Here are some points, each followed by its number:
[-40  -4   5 -43   1  -7  20 -67  25  -2  -7 -17 -12 -35 -21 -22 -12  34
  64  -7 -58  -9  39  43 -14   5 -10 -19 -27  39 -23  28] 0
[ -27   47   61 -118  -32    3   -4   -9    8   71  -44  -77  -18   37
   15  -60   64  -32  -51   33   70   45  -26  -35  -48  -11  -15  -23
  -20   40  -55   37] 1
[  5  47  29 -41 -19 -12  15 -46  32  12 -10 -45 -34 -52  15  23  19 -42
 -20  72 -22  -8  41 -49   4  11 -25 -36  -7  61 -13  34] 2
[  48   29   47  -41   36   -2   67 -127   54  -24  -13   13   69  -20
  -14  -62   95   17   -9  -30   75   24   48   21  -13  -42   39   60
   48   43  -24  -37] 3
[ -30  -19   53  -10   -3   13 -125  124  -90   19    4   -1  -66   81
  -28  -21  -17  -54  -76   40    2  -25  -47  -31   56    4   25  -51
  -20  -73  -31  -20] 4
[ -19  -53  -20   33   71   71    8  127  -63  -52 -101   66   19  -12
   40 -103  -32   52   79   28   58   -7  -95  -40   26  -84   32    1
  -12  -12  -29   11] 5
[ 27 -37 -57 127 -32 -31  38  87 -13   7  45  55  63  76   8 127 -19 -12
 -83 -54   8  25 -46 -50  83  43 -52  13  50 -72  77 -66] 6
[ 31  26 -32 -35 -15  -7 -37 -36  29  30  16  11 -13 -10   4   1  17 -34
  -2  28  -2  -4  11 -15 -60  41  30  -9 -32 -14  -8   4] 7
[ 17 -64  80 -21  96  41 -44  28 -92 -34   5  67 -38  99 -75 -94  -2  29
  22 -61   3  26 -36   6 -12 -45  76  28 -16 -62  -3 -62] 8
[ -28  -27   72  -23  -27   72  -21   18   -9   20   -9    5   24    1
  -20 -111   -3  -18   23  -36   74   22    3   22  -40   17   14   48
  -19   25  -17  -25] 9
[ 21  57  39 -91  25  25  36 -51  51   4 -60 -12   4 -51  14 -72  47  38
  59  27  23  14  12 -30 -23  -7  16 -53 -18  78 -65  38] 10
[-24  15 -21 -46  12  -6  11 -66  11 -20 -12 -21 -11 -23 -19 -10  -7  21
  73  -4 -70 -10  27  46 -26  -2 -12 -30 -22  39 -20  46] 11
[ -10   12  -85   -2   67   17   97   21   35  -47  -38   66   14  -17
  -15  -40  -26   99   52  -56  -67   42  -27   28  -36 -106   43  -36
  -34   46  -82  -18] 12
[-45  44  53 -18 -82   0 -46 -21  40  12  16 -78 -31   6  51  35 -11  15
 -15   2 -10 -17 -19   4 -13  61 -50  -6 -27  51  32  29] 13
[ 57 -30 -13  52  12 -33 -31 -11 -44  11  54  25 -32  35 -14  85  28 -43
 -33  56   0 -14  12 -25  79  34 -62 -26  75 -42  26  22] 14
[-23 -52  28   5  40  48 -10  28 -53  30 -39  16 -14  27 -22 -86 -39 -16
  36 -41  53  44 -84   5 -33 -41 -46  17 -26 -18   4  13] 15
[ 34  -5 -53  31  53   2   5  19  11 -70 -48  38 -28 -45  18  24 -17  10
 106  34  -6  -5   5 -57  17 -12 -19   7  26  48  29  45] 16
[-31 -56  33  -5 100  65  -1  39 -70   2 -47  26 -12 -68 -53 -91 -55   6
 117 -56  -5 -26  25  -2   1   3  36  -8 -14 -28 -11   1] 17
Which three points above are nearest to each new point? Their numbers follow each, nearest first.
[  56   12   27 -127  -28   14 -122   17  -20  -39   45   31  -70  104
   -6  -43   40  -44   12   62  -11  -11  -22    9  -68   58   90   16
  -46  -50   -8  -22] 7 4 8
[  60   33   56  -50   22    3   83 -121   71  -13   -6    5   73  -23
  -27  -56  110   10  -12  -17   77   12   72    5    7  -31   52   65
   40   47  -21  -23] 3 10 9
[ -17  -53   32    0  108   52    4    9  -69   -8  -61   30  -18  -66
  -41 -112  -32   17  123  -46    3  -26   11    1  -18   -9   16   -9
    2  -26  -22    7] 17 15 9
[ -62  -76   29    3   68   20  -47   28 -110   22   26  -12  -30   -8
  -32  -71  -57  -20  -46   21   13  -29   -1   78   11  -66  -53  -45
  -10  -34   -3   30] 15 4 17
[ 86  43 -25  82  35 -79 -75  42 -20 -18  20   6  39 -36  -5  55  36 -88
   3  73 -26 -80 118  -1  97  58  62 -29  72 -25   8 -14] 14 7 2
[  3  57  11 -44 -14 -21 -16 -40  10  11 -11 -55 -42 -27  29  24  20 -48
 -33  72 -16   8  46 -60  -1  11 -44 -47   9  63 -37  44] 2 7 13
[  5   3 -12  30   3   6  37  22  10 -43 -21  32   3 -60  70 -18   9  58
  22  42  -7 -20  -9 -46  36 -24  10  23   7  -4  26 -31] 16 7 0
[122  15 -22   1   9 -21 -72   2  35 -57 -22  52   6 -24  21 -29  50 -52
  16 124  15 -51  40 -59 -36  43 110  35 -22 -15   8 -54] 7 16 2
[ -5 -23 -82  23  -5  16 127  -4  53  -8   9  42  51   0  -1  21 -49  90
   3 -92 -47  41 -79  44 -46 -60  30  22 -79  -7  13 -43] 12 0 11
[-57 -25  20  22 -69  11 -45  19 -11   3  26 -24 -49  64  31  75 -80  25
 -14 -42 -80 -28 -56   3  -9  71 -42 -32 -49 -41  47 -11] 13 7 0
[  -9  -13  -80   42   -9   14  127  -16   71    0   27   47   58   -5
    4   30  -72   89   13 -115  -52   22  -71   52  -53  -43   22   42
  -78    3   17  -40] 12 0 11
[-25 -29  -5  53 -24 -33 -46  75 -57 -14  24 -37 -43 -23  21  74 -24  -8
  -5  75 -92 -39  18 -33 103  30 -23 -64  -3 -27   7  31] 14 2 4
[-64 -10  40  23 -32  17 -27  29 -38  27 -12 -44 -38  24   4  66 -29 -13
 -21 -18  -6   3  -9 -39  16  27 -91 -12   8  -6  44  33] 13 14 2
[-31 -37 -41  11 -30   3 -21  55 -34 -26  16  22   8  49 -12  52  -6  12
 -50   2 -24  -6 -47  35  73   8 -15  -4  33 -10 -16  33] 14 4 7
[ 35 -11 -58 127 -33 -30  25  90   7  24  60  47  46  91 -12 127 -28 -13
 -78 -50   9  28 -41 -45  87  37 -32  21  25 -83  77 -80] 6 14 7
[-26 -14 -27  46 -16 -19 -58  74 -55 -23  19 -27 -61 -57  47  81 -44  -3
 -10  63 -91 -41  32 -13  88  31 -51 -70  12 -21  15  37] 14 2 16
[  71    8   48 -109   -9    4 -118   21    2  -43   41   26  -49  102
    8  -56   31  -36   -8   49   -8  -14  -24   -6  -67   68  100   14
  -47  -53    9  -54] 7 4 8
[   6   20   85 -104  -12   32   90 -127   87  -27   -7    3   55  -18
  -13  -93   44   56   39  -87   47   28   56   67  -91  -19   21   81
   -2   49   -7  -32] 3 9 10
[-81  17 -15   1   1  80 -49 120 -56   3 -36  -1  12  81 -39 -27 -27  19
  13 -70  14  41 -89  42  25 -34 -27  -3 -15   9 -67  44] 15 9 4
[-25 -33  10   8  30  50 -19  30 -44  44 -31  20  -8  45 -18 -82 -31  -3
  45 -38  56  44 -88  20 -48 -43 -41  46 -22 -12 -11  -6] 15 9 8
[ -4 -25  -3  23 -20  21  21  35 -15 -42 -25  27   3 -51  73 -20   0  60
  20  44   6 -19  -8 -50  29 -12  20  12  17  -3  21 -29] 16 7 0
